In the rows, 128 means zero.
D: 3 groups of rows, each row roughly a mix of its group's hidden directions:
D (108 x 10):
[[106 130  81 161  95 138 124 165 114 139]
 [163 129 147 116 134 173 105 174 130 116]
 [105 151 102  82 102 144 155 145 106 149]
 [111 166 152 153 161 148 104 104 125 161]
 [175 118 106 130 105 100 126 105 162  99]
 [162 119  94 102 109 169 134 158 133 105]
 [134  84 129 152  88 114 132 125 162  95]
 [105 180 135 135 130 108 136 162 144 166]
 [151 150 103 133 152  88 151 109 156  95]
 [134 116  80 129 118  89  88 151 118 145]
 [142 103 102 112  81 103 137 160 110 104]
 [105 172 156 145 162 128 166 147 124 114]
 [150 119  97 132 156 114 125 163  97  84]
 [ 74 138 114 165 151  99 110 117 126 145]
 [ 84  99 133 172 164 131 140 122 107 125]
 [104 122 163 177 166 107 141 119 111 131]
 [105 123  96 174 131 116 122 137 111 177]
 [ 92 103 124 126 116  94  99  83 127 151]
 [123 146  83 166 165 147 120 160 120 132]
 [140  98 159 144 127 175  95  99 111 132]
 [136 148 145 125  76 142 116 127  89 165]
 [180 121 135 122  95 139 118 153 110  89]
 [116 170 147 103 145 100 161 158 153 116]
 [ 73 110 130 162 136 110 120  94 106 133]
 [102 120 156  68 157 124 136 128 112 149]
 [103 170  81 130 141 143 122 167 134 137]
 [148 155 136 146 144 180 123 125 116 173]
 [179 118 145 100 127 109 102 104 163 132]
 [109 158 160 101 159  88 145 154 132 116]
 [ 64 136  89 121 127 122 149 132 110 120]
 [121  98  94 110 115 133  91 172 108 111]
 [136 115 148 161 166 118 118 102  95 167]
 [182 110 159 138 156 119 108 124 125  96]
 [168 144 118  99 121 140 129 162 171 153]
 [167 110 120 117 105 139 162 144  89 161]
 [123 114 140 148  93 131 105 122 109 189]
 [138 113 100 102 174 139 161 143 127  92]
 [118 193 127 115 132 121 158 132 127 161]
 [156 154 173 149 130 165 100 109 127 143]
 [140 142 160 116 138 109 157 139 105 184]
 [147 102 119  91  98 161 110 149 103 157]
 [ 65 154 142 133 127 150 120 130  92 127]
 [166 134 116 109 142 137 137 149  87 175]
 [125  75 127  94 125 132  86 128 135 156]
 [159  96 141 166 160 146 134 109 156 150]
 [147 167 142 123 102 167 106 142 103  97]
 [138 117  91 111  92  93 119 136 135 173]
 [134  83 116 132 145  67 131 133 122 108]
 [121 123 127 112 138  80 176 119 118  91]
 [168  71 113 116 100 142 110 132 123 116]
 [149  99 136  94 119 171  93 146 139 105]
 [121 101 108 176 114 127 148  97  91 112]
 [155 152 156 116 174 109  99 122 155 110]
 [115 140 146 169 134 143  76 120 133  92]
 [165 128 160 159 100 131  98 121  96 150]
 [113 111 141  95 142  97  87 161  99 138]
 [155  78 113 120  97 143 106 126 100 154]
 [167 113  88  96 129 137 118 136 171 142]
 [127 163 163 158 158 121 162  99 137 110]
 [147 162 150 105 133 152 153 122 182 128]
 [ 91 104 137 132 123 138  64 112 127 120]
 [113 112 133 123  91 113  72  93 119 135]
 [ 92 162 136 161 166 146 151 134 112 108]
 [ 58 147 128 122 139 116 153 117 126 111]
 [125  64 116 125 135 136  98 122 120 164]
 [ 95 153 104 155 154 104 171 119 109 121]
 [116  92  92 135  80 126 139 151 101 115]
 [ 87  90 160 156 139 123 115 117 102 103]
 [ 67 136 141 147 128 137 137 121  81 129]
 [110 157 151 157 177 115 147 117 115  98]
 [125 140 130 152 146  74 146 134 116  81]
 [180 127 130  86 110 138 135 155 128 158]
 [113 148 104 146 117  78 117 155 119 167]
 [ 88 138 142 118 145 126 135  99 186 134]
 [133 142 145 107  93  98 128 146 149 181]
 [139 132 121  66 141 127 101 145 155 155]
 [158 100  86 142 110  94 132 110 128  94]
 [150 109 153  98 161 138 152 104 171 116]
 [111 133 140 160 164 119 106 111  83  96]
 [ 91 133 156 160 156  92 155 109 116 130]
 [126  94 128 128 148 108 139 120 179  84]
 [156 126 176  89 134 152 110 129 159 115]
 [111  92 159 167 163 102 112 109 130 131]
 [156 138 125 118 154 168 139 140 183 119]
 [121 103 103 185 169 140 133 127 135 117]
 [ 82 123 155 138 125 103 105 102 134  86]
 [ 82 151 107 153 134 141 169 124 101 112]
 [161 151 136  89  84 159 131 148 116 130]
 [ 79 124 103 125 150 138 168 122  91 128]
 [110 151 169 144 151 145 171  94 124 128]
 [147 119 151 133  68 113 110 126  90 122]
 [100 131  78 123  91 115 141 162 133 150]
 [130 117 111 115 148  97 123  82 116 176]
 [ 81 124  77 159 139 138 148 137 128 140]
 [155 116  93  83 100 160 137 153 126 134]
 [162 106 144 146 163 137 159 160 141  97]
 [129 144 119 185 173 142 100 135 123 129]
 [123 142 113 167 165 171 131 125 125 166]
 [117 139 127 151  93 131 194 114 134 129]
 [163 163 138 124  96 151 149 152  89 133]
 [ 98 165 151 129 150 144 173 110 134 155]
 [180 142 167 101 105 114 145 149 124 122]
 [161 141 181 163 131 119 103 111 144 117]
 [124 119 115  86 126 138 157 136 140  69]
 [143 118 134 103 119 192 103 128 152 145]
 [151 113 149 158 101 135  76 115 112 103]
 [163 144 144 136 158  98 137 130 179 111]
 [ 58 137 129 138 144 132 152 123 102 126]]
which group is each row in? (one row of each group first):
[ 92  88  80 138 136 128 114  99 137 139]
S
[130 158 147  95 107 153 134 121 157 176]
J
[115  91 114 102  90 110 149 158 105 103]
Z

[ 95 116  83 128 152  84 137 148 143 139]
J
[103 189 123 128 117 148 157 141 109 109]
S
[137 147 117 115 100  97 184 130 160 123]
Z
[110  76 101 127 113 116 170 123 155 126]
J
[103 187 141 149 132 100 153 108 120 137]
S
[156  96 114 131 105 109 128 154 115  74]
J
[117  83 102 135 125 125 111 137  82  92]
Z
[142 100  83 120 122 114  77 131 116 153]
Z
[104 122 104 110  88 131 155 135 168 161]
J
[140 136 160 143  97 101  93 120 146 171]
J
[ 91 116 102  88 136 146 144 124 108 170]
Z
